Look-ups in named tables: a row name and a column name give one cell, copied from the table.

guk =
	gon	fiziv	bedori	totu	kiruke	riziv
kineve	572	167	744	289	649	450
mame	613	127	728	470	476	776
rubitu	394	137	688	279	209	291
bok	699	164	287	345	570	701
vel	584	322	302	142	135	238
lar	688	688	262	107	832	489

gon of bok is 699
gon of kineve is 572
bedori of mame is 728
fiziv of kineve is 167
bedori of rubitu is 688
gon of rubitu is 394
Which row has the largest riziv? mame

Table muf
columns: nas, gavuda, goz, tev, pudazu
siraru: [18, 137, 33, 123, 96]
foti: [77, 79, 77, 77, 75]
laga: [111, 35, 76, 75, 9]
siguton: [15, 228, 19, 9, 69]
tasepa: [51, 104, 57, 98, 84]
rogik: [44, 106, 57, 102, 87]
zis: [83, 95, 86, 112, 55]
zag: [35, 206, 4, 23, 64]
ref: [34, 197, 11, 37, 66]
besoz: [24, 148, 31, 104, 85]
bagupit: [58, 95, 63, 91, 85]

What is the pudazu of foti in muf?
75
What is the tev of siraru in muf?
123
What is the pudazu of siguton in muf?
69
What is the goz of rogik in muf?
57
What is the gavuda of besoz in muf?
148
What is the tev of ref in muf?
37
What is the gavuda of rogik in muf?
106
What is the tev of laga in muf?
75
What is the nas of laga in muf?
111
What is the goz of bagupit in muf?
63
What is the goz of zag in muf?
4
What is the nas of siraru in muf?
18
What is the gavuda of zag in muf?
206
What is the pudazu of bagupit in muf?
85
What is the nas of rogik in muf?
44
What is the pudazu of besoz in muf?
85

kekigu.csv
,denub,pamum,zatigos,gumeg,reti
kelemok,431,-118,47,-22,-327
neluz,-116,402,238,308,635
pok,430,-118,47,-22,-326
kip,-114,399,237,306,629
bub,431,-118,47,-22,-327
duvu,786,-322,-222,-232,218
dotiniz,431,-117,47,-22,-327
pegide,432,-118,47,-22,-328
kilafem,-116,403,239,308,635
sazo,-116,403,239,309,636
tosa,-555,560,462,472,3

gumeg of kilafem is 308
zatigos of neluz is 238
pamum of duvu is -322
pamum of kip is 399
gumeg of pok is -22
denub of dotiniz is 431
zatigos of tosa is 462
pamum of bub is -118
reti of sazo is 636
zatigos of pegide is 47
zatigos of pok is 47
denub of pegide is 432
zatigos of duvu is -222

Table fut
           vum  baguluk  sedugo
purinev  -1.45    -4.67    5.90
gom      -3.56     1.21   -1.74
vofafo   -4.15    -1.25   -9.04
pir      -8.29     1.53   -7.92
mineto   -0.68     2.11   -4.26
porite    1.83    -2.91   -7.72
saf       2.16    -3.75    4.30

pir, baguluk: 1.53
vofafo, baguluk: -1.25
purinev, sedugo: 5.90
porite, baguluk: -2.91
pir, sedugo: -7.92
purinev, baguluk: -4.67
vofafo, sedugo: -9.04
gom, baguluk: 1.21
porite, sedugo: -7.72
gom, sedugo: -1.74
mineto, sedugo: -4.26
vofafo, vum: -4.15

zal =
	zuv	bavutu	soz
mozo	750	410	380
voz	734	414	378
dum	557	394	374
lir	363	401	399
muz	251	414	400
kov	261	408	419
fised	211	408	417
kel	724	385	395

What is the soz of kel in zal? 395
What is the soz of fised in zal? 417
What is the bavutu of kel in zal? 385
What is the zuv of fised in zal? 211
What is the soz of voz in zal? 378
What is the zuv of kov in zal? 261
What is the soz of mozo in zal? 380
What is the zuv of voz in zal? 734
What is the bavutu of kov in zal? 408
What is the bavutu of dum in zal? 394
What is the zuv of mozo in zal? 750
What is the bavutu of fised in zal? 408
What is the zuv of muz in zal? 251
What is the bavutu of mozo in zal? 410

rozar =
|  | pebek | norida | kamisa | mil | milev | faki |
|---|---|---|---|---|---|---|
| pako | 16.162 | 47.867 | 70.061 | 77.322 | 40.897 | 41.020 |
| teka | 12.424 | 53.285 | 85.383 | 69.985 | 67.686 | 72.702 |
| funok | 61.910 | 43.627 | 64.351 | 70.478 | 81.336 | 99.505 |
| kuvenat | 79.327 | 30.820 | 75.632 | 50.920 | 55.745 | 34.398 |
| fige | 20.203 | 23.461 | 49.239 | 39.310 | 94.323 | 56.268 |
| viseg | 73.184 | 39.301 | 26.665 | 82.197 | 74.804 | 54.511 |
| gor | 63.874 | 73.424 | 31.975 | 55.587 | 67.453 | 49.347 |
| zed | 98.974 | 60.457 | 33.855 | 71.227 | 58.905 | 31.388 |
| tibeles | 70.385 | 69.054 | 52.374 | 38.437 | 15.992 | 36.371 |
| fepe | 25.329 | 52.352 | 59.191 | 25.670 | 64.521 | 84.192 |

What is the kamisa of tibeles in rozar?
52.374
What is the milev of fige in rozar?
94.323
What is the mil of fepe in rozar?
25.670
What is the pebek of teka in rozar?
12.424
What is the pebek of fepe in rozar?
25.329
What is the pebek of tibeles in rozar?
70.385
What is the norida of fepe in rozar?
52.352
What is the pebek of gor in rozar?
63.874
What is the pebek of viseg in rozar?
73.184

